In the rows, 128 means zero.
The same turns and mirrors carry the whole set onto itself, and each row onto the other rows of its family. Which rows share a family with each named row? Give them in list order.
These 18 rows form 3 families of 6 rows each.
nep: 163,123,137,142,137,124,104,101,82,135,122,84,144,138
ges: 141,136,149,117,145,99,98,148,100,139,144,79,155,148
lil: 173,114,151,137,132,129,118,106,75,125,136,89,150,152
davab: 120,119,148,129,93,120,154,143,112,147,185,142,95,132
geber: 140,100,137,161,119,148,139,98,126,141,155,166,103,127
pem: 137,100,150,135,166,142,121,141,95,108,100,99,148,139
negid: 145,104,139,148,107,152,157,110,124,148,162,156,104,114
kadaz: 100,100,143,142,145,133,135,153,150,134,152,166,110,127
zavu: 127,115,137,132,168,128,102,141,104,121,97,91,145,133
Nusen: 134,108,126,120,152,84,113,151,98,145,132,83,153,154
sil: 133,118,148,136,111,112,133,134,134,156,198,157,116,144
sudib: 131,93,118,136,162,113,118,128,97,134,98,90,143,140
vikef: 141,122,160,114,148,107,113,164,99,124,149,87,158,159
muv: 122,105,139,149,102,146,161,118,105,135,152,151,84,119
kise: 109,101,141,136,133,151,155,156,148,138,146,158,107,113
bime: 96,108,143,133,118,134,159,161,125,133,153,150,89,122
Berel: 159,105,120,135,138,100,115,107,80,149,128,83,146,151
kubu: 131,119,149,126,106,121,149,151,138,156,194,148,116,127

Which other rows belong to the same family as bime? davab, Nusen, sudib, muv, Berel
Which other rows belong to the same family as kadaz? lil, geber, pem, sil, vikef

The same turns and mirrors carry the whole set onto itself, and each row onto the other rows of its family. Which rows share a family with each named row? Give them in list order.
These 32 rows form 4 families of 8 rows each.
sufab: 119,166,169,128,129,125,130,90,168,117,81,99,111,160,124,120,166,130,166
roz: 147,111,122,114,176,130,91,110,130,121,108,90,139,126,141,135,169,143,123
siner: 96,119,199,92,125,133,112,91,154,95,111,74,147,124,114,132,129,146,105
vukip: 145,109,124,108,169,128,86,110,140,116,104,90,136,134,148,124,166,140,123
Lolu: 149,111,130,110,178,120,96,104,131,118,100,97,147,132,146,128,166,132,123
vodu: 130,130,168,100,125,122,137,132,134,163,80,104,111,129,108,174,149,103,117
Gasas: 180,131,124,116,156,118,161,134,156,165,102,102,113,140,134,135,138,147,179
nanit: 162,83,155,88,139,137,150,125,132,137,135,86,143,96,133,160,99,155,115
vub: 181,137,131,114,158,122,168,136,145,158,97,94,116,137,140,150,132,156,180
Sotug: 122,171,173,126,141,129,130,88,160,120,80,96,107,160,122,119,167,145,163
gane: 138,131,172,106,126,125,141,132,137,152,76,101,115,127,110,177,147,98,111
Kivok: 128,148,198,101,106,132,188,108,169,140,108,94,119,129,109,145,96,157,155
dit: 150,114,131,117,174,128,87,111,128,124,104,90,143,122,144,134,166,136,129
paze: 160,82,147,82,141,127,146,132,149,138,139,85,142,98,124,158,102,162,118
nilo: 156,88,148,89,139,134,151,130,138,142,136,89,151,93,127,159,98,154,115
gepir: 132,142,190,105,105,124,189,112,176,137,114,94,120,127,101,153,97,151,161
Miba: 96,118,195,94,129,138,115,81,154,99,114,84,144,112,113,139,133,137,104
fori: 124,128,173,102,126,124,142,140,131,151,82,105,110,128,121,173,147,97,114
tuz: 116,167,172,133,139,123,133,89,158,119,78,91,113,170,126,132,157,139,169
lok: 179,140,127,120,153,122,166,138,145,163,99,98,114,141,135,142,131,161,175
pazoz: 183,137,133,123,162,124,169,132,147,160,107,107,113,135,140,149,135,146,177
peba: 143,124,151,118,147,126,143,88,177,102,131,83,146,137,137,104,114,196,168
gim: 144,129,155,116,155,138,145,86,167,96,136,80,147,125,142,104,117,198,164
lomob: 144,128,161,113,156,131,139,89,161,105,140,79,144,126,146,106,121,199,170
Lamu: 130,142,203,103,110,128,196,110,168,136,111,88,119,134,111,150,103,162,153
Numal: 99,118,202,104,124,134,114,84,153,101,119,87,145,117,117,134,133,143,102
Zevig: 97,117,189,95,115,138,116,86,163,90,118,83,140,118,114,143,126,142,105
Bonal: 132,144,202,106,110,137,184,122,171,136,119,85,114,129,109,155,97,161,158
rut: 119,175,178,130,144,119,132,96,165,118,80,93,117,161,125,124,167,142,168
kevir: 154,127,161,116,163,133,138,85,170,104,137,78,151,134,133,111,116,196,168
suliz: 164,85,161,84,146,135,148,137,141,138,139,91,147,90,128,149,108,155,113
rubo: 136,125,165,93,126,125,135,134,142,152,87,103,106,121,112,174,151,95,116

Which other rows belong to the same family as Bonal? siner, Lolu, fori, tuz, pazoz, kevir, suliz
Which other rows belong to the same family as Lamu? nanit, vub, gane, dit, lomob, Numal, rut
Which other rows belong to the same family as rubo? sufab, vukip, Gasas, paze, gepir, peba, Zevig

The same turns and mirrors carry the whole set onto itself, and each row onto the other rows of its family. Which rows share a family with each named row? Give them in list order.
These 32 rows form 4 families of 8 rows each.
nevur: 134,126,62,131,126,127,119,121,133,158,136,120,180,145,139,119,136,108,133,143,131,116,72,183,145,97,153,116,100,135,115,85,67,130,131,159,124,102,87,112,142,125,86,168,152,151,154,82,132,153
kom: 138,159,122,167,88,148,104,111,153,99,87,100,134,148,164,112,159,145,128,143,143,113,92,164,118,96,117,83,73,97,116,118,108,110,168,74,139,78,87,104,145,136,134,143,127,151,174,83,133,132
Pelof: 124,121,147,146,138,138,109,105,112,111,114,117,128,173,119,145,202,169,82,162,127,116,99,185,103,152,123,120,116,127,149,130,130,107,134,139,179,125,96,127,149,123,156,169,97,153,107,99,94,101
Buri: 160,107,129,143,144,120,147,130,121,103,80,103,109,164,153,144,161,141,98,159,132,126,102,163,130,110,131,126,95,191,135,168,107,91,141,173,109,93,130,127,136,111,146,164,114,122,151,94,131,161
Vameb: 103,143,77,126,89,144,97,124,130,120,85,115,90,148,112,154,153,130,76,186,131,122,80,177,162,150,133,123,92,162,107,133,78,123,135,96,127,93,127,132,152,83,154,95,156,172,131,117,130,103
Kalez: 142,136,105,168,110,130,80,93,144,125,96,68,112,150,150,139,171,114,105,141,143,140,82,165,122,100,91,87,72,128,111,119,108,132,150,76,139,91,67,100,136,110,148,167,132,135,182,105,133,145
zevuv: 145,135,119,124,91,141,131,115,119,111,125,151,100,135,168,126,138,114,131,159,108,139,92,152,130,111,111,131,116,110,118,105,87,67,180,165,142,93,110,94,125,162,174,167,113,154,145,60,114,162
neta: 105,162,132,96,93,133,120,101,124,123,95,142,142,122,134,130,124,145,94,129,135,152,59,172,157,158,134,136,90,115,151,99,63,147,169,97,179,92,91,108,152,115,118,181,125,170,116,118,100,130
lim: 132,123,134,130,94,148,105,113,124,137,121,148,103,134,176,141,132,113,130,168,110,143,97,146,120,128,97,132,116,113,148,100,102,87,196,149,161,106,110,89,153,148,166,166,104,152,166,69,101,169
zag: 141,137,127,162,83,150,92,113,136,115,91,81,150,138,163,128,168,124,129,152,133,125,81,131,106,85,97,94,71,118,129,97,101,111,152,79,122,90,102,88,141,122,131,170,120,143,185,79,118,127
zenu: 115,140,107,120,92,122,122,105,140,116,74,131,152,112,121,132,134,132,109,144,148,127,79,145,155,176,152,131,95,123,122,94,58,136,186,108,171,108,91,86,141,102,103,159,125,171,91,114,114,132
gemug: 139,118,78,117,118,113,103,129,138,138,142,121,179,157,152,138,138,115,128,126,128,117,97,189,157,86,141,123,85,115,110,82,61,125,125,129,123,83,83,130,150,109,102,173,122,169,169,112,121,143
Pafor: 88,159,73,115,82,140,103,147,110,111,96,104,114,152,99,158,136,106,80,174,135,111,77,169,136,142,123,121,93,151,107,116,61,131,121,94,139,92,137,121,141,103,144,107,136,155,105,125,133,128
girom: 125,154,119,132,92,135,130,83,115,115,134,154,111,136,184,122,145,117,108,142,112,155,67,126,111,134,88,122,135,106,141,98,92,104,166,149,164,115,112,106,154,135,169,179,114,132,159,89,99,173
nad: 146,150,118,193,99,143,90,120,146,128,85,109,141,160,169,134,148,142,111,160,149,127,87,175,121,90,94,74,65,121,129,105,94,119,154,92,146,72,86,101,139,117,126,157,127,139,187,89,129,133
Ramu: 105,122,112,126,105,113,124,113,111,104,124,152,127,178,123,128,158,103,104,185,111,126,90,141,109,163,145,115,137,115,183,80,111,129,121,152,147,131,137,161,136,130,127,117,173,156,128,85,119,124
bute: 119,112,153,129,138,109,80,79,121,92,88,124,115,175,116,127,205,148,102,160,122,143,100,168,111,155,122,132,102,138,157,151,110,122,140,85,184,102,88,122,150,116,150,165,117,140,112,121,117,122
Gor: 119,123,80,104,138,111,108,129,122,151,117,113,165,158,139,124,158,87,152,143,123,151,78,151,169,95,152,118,88,124,134,88,64,109,120,140,121,95,100,117,132,115,88,174,135,155,175,90,103,165
kofu: 162,110,104,140,161,105,130,129,127,133,96,122,114,162,149,145,166,116,110,172,133,144,90,132,122,108,129,139,106,180,146,176,113,87,143,163,113,101,131,121,157,112,145,140,112,135,156,87,130,172
zimen: 111,114,115,142,105,108,143,138,108,122,118,136,108,184,120,122,172,108,107,202,105,129,89,135,134,151,148,109,136,115,153,94,103,128,115,144,128,147,134,161,133,125,135,118,156,176,148,86,100,112
leg: 102,161,79,148,93,124,113,133,97,119,77,113,96,160,112,142,140,115,61,159,154,131,73,173,148,126,131,116,77,160,124,122,82,139,105,99,138,99,115,130,121,91,136,112,170,144,143,130,152,154
ragop: 110,114,102,140,116,76,130,118,123,93,109,132,105,175,111,125,160,104,100,194,120,129,111,145,122,164,137,125,116,116,153,88,94,138,108,117,134,128,133,172,141,154,130,128,162,172,129,94,107,126
goz: 127,144,107,107,104,127,145,108,117,107,104,116,153,103,136,118,124,142,93,151,174,134,65,144,174,153,139,147,76,124,131,87,68,143,167,114,166,104,111,105,127,108,86,158,137,170,115,110,112,124
Rog: 151,112,135,144,129,105,143,117,127,98,99,119,130,180,144,126,140,127,80,160,131,132,96,142,106,117,124,135,120,176,151,179,94,81,132,153,107,92,130,126,165,103,156,156,100,123,160,111,115,164
bar: 139,111,125,129,135,121,128,115,110,128,107,138,105,179,132,133,152,126,108,161,137,161,92,150,137,97,132,146,96,164,160,165,105,83,100,159,112,86,133,115,147,99,141,140,136,110,174,117,122,180
vigur: 160,120,97,136,94,127,115,105,114,113,136,141,83,123,168,119,147,121,104,159,123,142,106,146,126,108,80,146,118,126,123,102,103,78,171,148,154,109,105,96,152,142,174,170,120,146,171,71,95,170
Zanab: 117,110,146,137,138,134,102,79,88,107,129,128,135,177,106,128,208,144,89,182,129,119,101,180,98,155,118,149,95,140,160,144,119,92,118,116,172,108,114,116,140,116,140,154,122,149,108,91,98,115
tekid: 119,121,66,128,116,128,128,127,128,134,148,118,175,156,122,125,159,119,142,138,140,116,96,189,144,93,159,119,76,121,105,94,73,117,149,145,118,89,85,133,149,108,89,140,150,144,175,98,124,151
buraz: 94,142,85,126,117,106,116,106,95,109,123,131,119,175,111,118,170,81,118,178,105,143,90,122,115,165,152,129,138,123,146,80,87,140,105,148,141,133,110,143,129,160,140,151,150,150,125,92,104,141
Bove: 121,151,70,116,100,133,95,150,123,124,80,137,99,162,98,165,144,125,84,173,138,129,102,167,142,147,141,114,82,156,127,123,79,128,121,96,130,81,128,117,137,102,134,84,168,158,129,122,133,123
dif: 134,124,136,169,130,124,102,77,123,106,119,119,124,182,113,150,198,139,85,172,140,127,94,173,99,154,115,128,108,134,158,149,130,111,140,134,175,101,83,128,154,97,154,155,108,144,89,109,116,111
zopen: 102,140,101,114,101,125,139,93,141,102,100,130,169,109,116,132,142,147,97,152,151,143,61,138,155,172,152,142,91,121,116,87,54,122,193,133,159,104,104,121,148,104,112,151,133,165,119,106,105,111

Which other rows belong to the same family as zevuv? kom, Pelof, Buri, Vameb, zimen, tekid, zopen
Which other rows belong to the same family as lim? nevur, zenu, nad, Ramu, kofu, Bove, dif

